In the rows, zero is written as 128.
Each row of X is roughly a mix of the hidden directions of one of 3 groups.
X:
[[ 98 148 109 152  95 134 154 145 132  80 126 174 143 166  95 158 126 135
   87]
 [125 110 146 104 121 161 182 171  95 123  72 118 109 116 149 141 138 119
  166]
 [ 97 134 128 100 123 146 117 205 100 125 153 148 115 166 160 136 152 145
  106]
 [129 150  99  90 124 141 152 163 157 172 119 139 127 148  93 170 115 166
   89]
 [130 147 136 153 128 105 123 113 181  85 128 145  94 134 136 169 187 129
  160]
 [156  94 153 126 146 134 149  93  97 132  92  96 121  80 147  98 114  98
  166]
 [133 154 142 157 136 116  89 102 179 107 146 104  95 116 149 147 176 121
  169]
 [152  93 138 110 129 137 177 106  90 146  86 109 128  89 130  98 110 116
  175]
 [112 115 122  88 120 138 170 199 101 122 115 165 111 154 142 149 152 151
  131]
 [112 121 131  93 128 135 146 199 112 118 129 158  96 155 160 153 172 149
  139]
 [122 122 153 112 117 167 166 161  93 115  88 103 106 107 164 131 144 114
  180]
 [111 132 133 133  89 169 192 153 101  95  79 146 141 119 122 154 117 119
  141]
 [ 98 105 117 138 109 124 133 196  96  94 148 177 136 172 139 127 146 131
  128]
 [111 122 138 134  97 157 188 156 105 103  67 148 154 132 117 158 110 117
  129]
 [145 125 124 151 139 129 101  74 130 162 135  97 163 103 102  94  75 107
  104]
 [124 153 152 101 112 184 160 136 105 153  81  94 144  92 142 145  96 122
  122]
 [127  90 106  94 135 129 169 192  93 142 111 169 125 157 116 135 119 144
  103]
 [156 121 137 146 121 110 148  54 141 116  93 105 146  90 104 111  98 111
  154]
 [131  84 131 140 113 139 185 161 104 100  83 149 124 120 131 136 138 109
  183]
 [128 126 133 162  97 160 158 122 145 143  85 117 166  95 112 148 114 109
  190]
 [134 105 155 166 118 138 137  99 108 109 104 108 145  88 148 105 126  87
  192]
 [115 124 120 122 123 141 160 157 117 139  86 144 156 157  89 153  90 130
   62]
 [151 135 141  89 154 146 113 102 115 188 125  74 123  87 143 103 102 130
  127]
 [117 125 104 137 144 141 100 146 113 171 162 148 158 153 104 120  96 128
   56]
 [108 107 140 170 124 101  96 127 103  71 167 156 135 148 155  95 150 105
  139]
 [108 120 127  93 115 133 163 194 106 106 118 168 107 159 148 151 161 152
  131]
 [130 179 151 147 118 142  99  73 164 129 130  75 124  91 139 133 135 119
  156]
 [ 87 171 115 148 105 142  97 163 138 104 173 145 130 171 127 148 146 139
   90]
 [126 106 130 137 117 101 151  94 102 102 106 160 177 137  97 109  79 122
   84]
 [111 154 158 139 104 123  82 101 107  91 146  78 148 119 158  83 102 116
  130]
 [136 152 134 131 137 139 105 129 168 132 139  91  80 109 154 147 178 127
  187]
 [ 98 144 129 102 126 161  95 195  96 146 167 112 122 151 165 116 135 139
  110]
 [119 103 120  86 113 143 181 175  73 139 104 150 143 140 124 117  98 144
  110]
 [139  81 119 131 118 141 195 152  94 110  85 145 121 118 119 122 126 111
  175]
 [127 144 102 138 147 106  70 129 162 129 196 134 105 157 123 127 150 143
   97]
 [143  63 111 102 152 113 160 161  79 141 116 165 131 143 119 105 107 128
  105]
 [170  91 128 130 151 111 159  74 136 158  87 125 139  91  99 119 101 114
  143]
 [163 122 145 126 147 133 141  69 134 156  91  84 126  74 122 115 105 109
  150]
 [114 125 136  93 115 131 163 183 115  99 111 151  94 146 158 154 172 149
  158]
 [109 108 123  91 112 138 167 181  73 129 115 160 145 155 127 119 104 144
   94]
 [149 147 137  93 146 136 106  81 122 177 147  77 120  87 142  93 108 135
  128]
 [149 101 157 137 142 131 136  88  97 119 101  94 119  82 154  94 123  93
  172]
 [104 121 116  89 114 147 162 202  87 130 125 161 126 159 135 136 130 150
  107]
 [ 96 149 107 116 123 163 108 197 114 152 169 139 124 163 135 139 137 144
   91]
 [138  73 142 161 144  99 116 100  86  97 139 142 141 117 147  78 125  93
  146]
 [152 111 109 132 154  86  89  93 142 136 186 124  97 126 132  86 154 135
  153]
 [111 123 138 105 109 167 174 191  97 118  89 125 112 129 151 147 145 128
  164]
 [157 125 109 132 154  95 105  70 157 162 147 131 145 121  91 116  96 135
   84]
 [106 182 115 137  75 153 165  86 118  81 142 146 138 121 105 126 119 141
  112]
 [121 110 150 123 111 158 181 159 101 124  56 127 151 114 134 152 111 109
  149]
 [118 133 125 117 132 156  87 142  92 171 159  88 151 124 139  84  85 122
   96]
 [107 152 119 150 132 114  77 157 166 112 167 149 126 172 128 160 150 138
   86]
 [ 96 115 147 149 108 133 127 170  91  72 137 145 122 150 169 118 164 112
  163]
 [133  69 113 108 137 123 174 178  88 137 101 171 134 150 115 125 115 130
  114]
 [102 172 129 127 124 147 103 157 147 135 130 130 147 158 118 171 112 138
   53]
 [121  79 137 142 142 117 141 197 129 125  77 153 142 163 125 164 133 110
  127]
 [119  99 122 113 113 111 183 143  93 104  98 183 153 152 106 132 105 138
   94]
 [138 148 138 118 158 118  56 117 157 160 173  91 109 118 160 121 144 135
  128]
 [148 109 106  94 139 156 177 131  91 169  99 112 124 112  98 108  83 129
  102]
 [162 113 129 130 136 130 144  74 132 160  98  89 140  79 107 102  91 113
  156]
 [137  56 121 148 132 115 146 143  78 122 125 166 158 127 127  90 104 106
  145]
 [104 137 122 104 108 153 169 200 124 125 100 149 116 158 127 171 149 146
  129]
 [144  69 128 141 124 107 175 129 107 104  99 150 123 121 127 108 143 110
  194]
 [142 148 117  82 128 159 167 144 149 181  86 105 119 112 105 163 110 152
  120]
 [128 107 126 112 120 144 189 139  97 144  67 134 154 129  95 132  86 121
  101]
 [151  66 143 133 162 100 116 157 129 142 112 121 111 123 156 119 154 109
  190]
 [133 146  98 122 140 104  87 111 158 153 181 143 138 149 101 125 110 156
   70]
 [148 122 154 134 130 149 139  91 115 133  98  80 125  72 150 109 118 100
  181]
 [101 190 133 111  97 169 110 164 141 122 148  94 107 129 157 151 154 147
  146]
 [112 118 106 149 128  92  99 142 135 109 177 180 145 177 110 126 132 141
   85]
 [154 134 144 156 134 111 108  58 160 122 118  85 127  88 127 113 123 107
  167]
 [132 110 113  89 112 145 205 164 105 136  84 149 120 126 113 143 127 147
  150]
 [143 114 158 124 159 113  75 131 145 156 141  93 113 106 178 122 155 118
  176]
 [143  76 124 141 119 112 179 123 104 100 104 148 119 114 126 105 141 114
  195]
 [ 90 157 132 132 109 124 106 172 129  82 161 147 108 173 153 143 172 141
  119]
 [157 116 125 151 134 115 136  57 139 144 105 109 157  93  90 108  84 110
  126]
 [114 187 123 114 125 147  96 116 143 151 153 111 140 137 117 143 103 147
   54]
 [112 189 133 126 128 135  67 114 160 136 176 111 127 134 141 142 133 144
   85]]
One row of each group comes first, with its name. Which group is each row after those in?
[118 121 108  99 140 107 143 172 127 123 129 172 111 182 111 153 143 155
  73] => N
[158 100 106 124 139 136 172  99 122 176  94 131 149 102  81 118  83 123
 122] => D
[142 138  97 121 153 100  83 100 147 152 190 122 109 143 110  98 128 146
  88] => F

[124 101 117  87 126 149 158 168  72 167 115 133 150 132 123 103  86 137
 100] => D
[119 170 119 126 140 123  65 127 161 146 178 118 125 149 128 140 130 145
  71] => F
[116 169 128 108 135 143 102 130 139 163 128 110 147 145 113 145  94 142
  45] => F
[102 128 117 157 118 114 124 173 148  90 127 172 139 182 109 168 143 130
  94] => F
[112 129 127  92 119 142 159 197 114 115 123 152  96 151 155 155 170 151
 148] => D
[154  66 114 113 151 107 172 126  99 158  87 132 132 128  97  97  99 120
 129] => F
[130 124 148 128  95 101 177  96 125  59  82 136 131 118 126 130 129 130
 165] => D
[119 121 120 159 138  99  79 158 164  98 169 153 110 161 143 146 175 128
 141] => F
[145 164 104  97 144 124 104 103 166 175 155 109 121 127 102 135 106 160
  77] => N
